In the rows, 128 means zero.
Turns in one plane each, and the order they were made in; the first pair answered
Z989 (before |-> after):
[135 114 161 138 162 136 128 128  98 150 139 138 108 151 113 163] |-> [123 101 155 128 159 140 127 118  99 152 135 144 108 147 114 150]
[136 121 127 101 138 100 154 108 140 131 140 121 146 154 126 143] |-> [143 107 117  86 138 104 144 105 147 146 138 135 119 149 120 124]
[138 125 157 132 129 138 154  76 143 128 113  98 134 139 102 127] |-> [151 146 152 120 143 130 150  85 150 135 137 107 128 148  96 125]
Z537 (before |-> after):
[146 123  98 129 134 132 145 114 149 125 140 132 106 167 111 125] |-> [128  99  94 133 103 151 120 124 130 126 126 138 113 141 132 100]
[106  99 120 153  89 135 119 183 121 138 126 121 109 126 150  86] |-> [ 91 125 101 132 186 142 151 124 140 166 143 131  87 105 141 138]
[ 74  78 107 145  88 156 116 104 113 138  84 150 111  78 128 122] |-> [142 154 116 113 170 114 168 103 149 136 162 130  92 156  80 176]
Z235 (before |-> after):
[ 77 143 108 101  96 128 168 142  57  93 121  84 182 105 132 142] |-> [120 148  81  83 192 143 188  70 101 151 157 138 125 116 108 165]
[ 96  88 116 121  93 148 104 129 109 141  88 145 118  98 153 100] |-> [ 91 102  88 106 114 142 110 131  98 160 115 158  91  89 143 110]
[136 132 157 155 106 120 151 127 173 142 118 124 151 126 132 135] |-> [100 139 129 132  88 104 148 165 125 113 138 118 151 123 126 138]
[126 182 111  86 178  89 150 110  76 107 193 112 121 112 118 185] |-> [184 153 174 131 176 135 145  42 171 119 125 114 135 131 109 168]
Pairs:
Between the rows of a pair lie 2 to 4 turns.
[ 86 117 121 119  69 115 107 159  65 108 106 120 144 100 153 120] |-> [110 106 151 143  68 136 110 132 115 107  80 130 158  95 148 107] -> Z235 then Z235 then Z235
[151 175  97 105 180  99 141 148 120 115 207 122 120 134 112 176] |-> [167 107 167 169  79 139 100 136 161  95  89 128 153 119 146  81] -> Z235 then Z537
[ 71 100 105 107  55 118  91 157 107  93 121 158 122 121 155  68] |-> [ 91  88 140 125  62 129  93 140 145 106  96 165 127 115 144  57] -> Z235 then Z235 then Z235
[147 157 113 127 227 173 167  76 137 136 151 126  81 105  66 157] |-> [201 128 175 164  90 151 118 173 165  89 129 102 121 166  80  77] -> Z537 then Z235 then Z235 then Z235
[100 152  64 100 199 123 132  89  93 168 175 162  85 106 127 170] |-> [ 93  99  72 141 158 166 100  76 130 168 107 189  94  83 150 122] -> Z537 then Z537 then Z235
[145 150 145 116 106  96 128 187 114  91 143  81 154 194 109 126] |-> [ 85  87 117 143 173 177 116  69 115 151  67 155 127  85 146 118] -> Z537 then Z235 then Z235
